rotation ticks, each row followed by its count of ticks:
The counts run from 0 to 632.
[182 101 144 173 138 132 167 139 136 153  99  91  76 143 136 142 111  88
 143 114 118  99 166 145 168 149 119 159 146 135 125 140 176 167 118 109
 138] -> 338
[116 131 128 103 113 144 135 131  86  97 144 162 179 155 129 144 158 172
 127 128 102 180 107 103 113 163 143 130  99 133 152 105  92 127 127 184
 138] -> 169
[189 108  81 175  97 127 116 127 126 169 130 112  88  88  94 151  84  83
 151 110 116 106 148 125 142 165 142 131 134 118 117 134 147 135 130  97
 126] -> 1
[185  84 134 153 125 154 130 127 110 140 141 125 126 171 156 185 137 127
 119 141 103 152 176 122 179 151 113 145 125 127 161 148 126 141 172 122
  98] -> 429
[143 124 154 155 127 153 133  88 142 172  99 119  69  94 102 162 141  95
 171  89 130 122  86 113 139 103 136 103  92 144 100 127 127 154 109 127
 166] -> 602
[131 152 154 124 138 102 127 109 135 161 105 115 180 184 146 171 125 115
  96 151 138 159 178 145 133 136 118 126 126  67 124 180 115 115  84 153
 125] -> 487
[147 125 107 149  89 155 132 111 132 158 114 155 186 167 156 159 151 101
  94 117 126 163 137 155 115 149 119 112 111  89 113 134 132 140 118 184
  79] -> 165
[169 122 150  96 192 101 136 157 103  90 140 152 154 128 106 125 104 142
 109 106 125 163 117 113 111 139 105  79 136 134 184  93 156 147 128 122
 127] -> 373
[ 83 111 135 102 152  97 125 154 148 124 140 122 126  68 107 152 137 135
 144 159 140  88 112  84 140  99 132 162 138 151 131 113 115 129 155  66
 187] -> 288
[134 119 138 130 154 117 151 166 133 145  95 105 171 116  82 118 136 108
  99 110 182 117 120  87 112 113  81 102 142  98 158 119 175 192 127 110
 141] -> 621
[154 113 206 106 154 137 161 149 100  84 133 131 151 145  98 118 124 136
 125 115 110  99  93 126 129 137 100 128  94 146 160 126 132 191 120 164
 148] -> 357
[119 139 149 137 142 155 117 120 151 121 120 110 125 131  79 122 123 112
 126 104 131 126 115  62 116  99 108  51 104 142 150 126 173 181 141 100
 161] -> 327
[ 93 142 118 150 135  79 150 147 153 128 116 114 112 118  90  83 110 122
 119 137 150  82 100 139 111 129 141 157 171 115 113 136 153 110 123  50
 133] -> 291
[119 110 129  98 145 101 140 153 144 147 122  90 153 102 144 170 153 117
 167 160 151 141 165  86 146 139 165 127 128 144 130 157 144 150  66 111
 184] -> 579
[133  99  71 134 106 170  83 113  92 131 177 142 164 128 115 145 145 155
 123 158 138 155 119 104 124 135 129 110 113 153 158 118  84 125 183 118
 100] -> 183
[131 128 152 103 158 172 106 125 104 122 124 148 139 144 143 150 150 146
 136 100 118 156 133  83 133  88 110  75  95 144 162 136 124 133 186 173
 133] -> 416
[122 124 103 170 104 131  94 131 122 205 103 110  96 104 116 160 140 125
 156 119 150 101 123 106 144 122 135 181 144  89 119 152  92  90 132 123
 143] -> 527
[ 91 168 114 174  97 158  93  70 144 143 136 130 110 173  88 153 114 133
 100 134  92 126 108  93 119 127 122 119  92 110 111 105  97 115 154  90
 158] -> 514
[126  99 110 130 113 123 134 157 179  98 137 136 106  98 165 119 121 134
 182 107 113 136 148  65 132 124 175 138 141 153 150 117 178 106 117  97
 159] -> 55
[138 117 143 162 104  89 174 129 190 141 119 132 127  97 115 129 101  72
 119 119 133  73 113 152 119 126 124 170 141  96  92 120 154 137 106  92
 122] -> 15
[149 133 183 103 171 126 186 146 103  88 132 113 156 135 102 114 125 133
 111 131 137  99 104 148 134 135 102 120 114 144 157 103 146 193 131 161
 138] -> 358
[119 159 169 134 132 134 122  99 105 133 133 107 136 141  54 141 115 127
 109 147 115  72  85 140 127 124 100 129  90 121 116 141  85 176 119 138
 175] -> 267
[151  83 107 122 135 131 162 147 118 102 151 139 147 117 197 100 126 125
 141 135 154 132 155 180 139 144 149 170 170 137 155 116 149 113 113 148
  91] -> 113
[167 131 137  93 209  88 167 145 115 101 141 135 142 121 132 139 106 127
 114 121 141 162 143 131 121 131 112  92 145 129 176  75 164 142 125 118
 134] -> 374
[160 137 126 172 142 149 149 129 131 136 121 150  80 152 118 111 106 105
  99  89 121  98  94 162 119 132  95 110 141 114 131  94 169 142 173 117
  74] -> 89
[151  97 143 107 179 169  88 137  91 142 130 143 114 147 164 186 152 130
 131 136 121 145 150 128 160 104 113  91 123 161 150 169 113 126 171 150
 109] -> 137
[138  89 176 108 141 168 108 103 145 131 140 165 161 124 178 162 157 109
 128 119 148 143 114 134 130  68 111  98  99 134 136 143 122 135 128 176
 116] -> 122
[ 94 130 163  95 111 124 122 129 138 137 136 136 176 136 158 175 179 145
 138 164 131 143 132  91 138 102 149 139  96 129 128 190  80 110 120 149
 140] -> 490
[194  57 130 140 137 171  84 111 131 102 160 155 126 109 125 144 101  98
 139  92 124 140 126 116 129 110 112  82 111 144 163 102 147 156 125 126
 132] -> 370
[ 42 185 128 111 113 117 167 106 136 105 148 112 178 159 137 101 156 156
 107 168 142 126 129 131 114 121 152 143 128 126 125 146 107 103 125 133
 125] -> 493
[116 127 185 116 158 136 138 130 134  96  86 149 126 160 158  90  93 135
 124  74 121 135 148 134 120  91 109 151 167  96 141 129 147  93 103 171
 164] -> 395
[141 171 104 127 124 141 108 128  86 161 135 124 150 165 119 159 117 107
  93 143 100 136 143 175 123 182 128  85  99 110 101 163 120 138 101 174
 100] -> 502
[ 92 151  95 123  70 118 128 145 117  97 137 134 162  94  90 103 143 157
 153 127 112 137  97  88 103 165 175 148 108 135 124 113 108 127  90 144
 177] -> 259
[157 131 146 142 149 148 110 117 139 174  96 118  63  90 127 162 125  88
 164  83 126 118 119 114 142  98 130  80 111 147 104 150 162 140 126 135
 147] -> 324
[113 106 124 113 135 139  81 140 124 138 160 160 156 133 147 178 158 136
 108 176 126 117 139 104 135 102 117 121 126 136 132 173  98 104 194  94
 104] -> 475
[ 98 158 116 125 136 126 190 140 104 144 103 109 129 160 171 109 168 151
 130 140 164 149 148 146 146 142 140 171 169 122 140 155 131 102 155 157
  84] -> 157
[133  94 128 138 130 157 122  86 133  84 160 165  81 145 180 124 115 142
 154 126  97 153 120 156 135 116 162 139 136 179 132  99 116  78 138 119
 118] -> 130
[122 109 142 135 141 161 108 102 110  77 147 175  77 171 155 116  97 151
 142 115  69 143 107 155 127 125 142 141 136 164 129 113 114  71 147 130
 122] -> 131
[131 151 130 148 141 126 166 114 145 125 136 114 134 136  67 126 139 111
 108 133 135 124  88 110 113 137 118  64  95 156 136 109 168 201 133  78
 118] -> 606
[130 174 114 169 110 121 127 105 128 155 145 120 129 191  70 155 127 128
  87 146  92 139 102 115 104 165 126 102 102 111 128 142 120 139 136  73
  99] -> 516
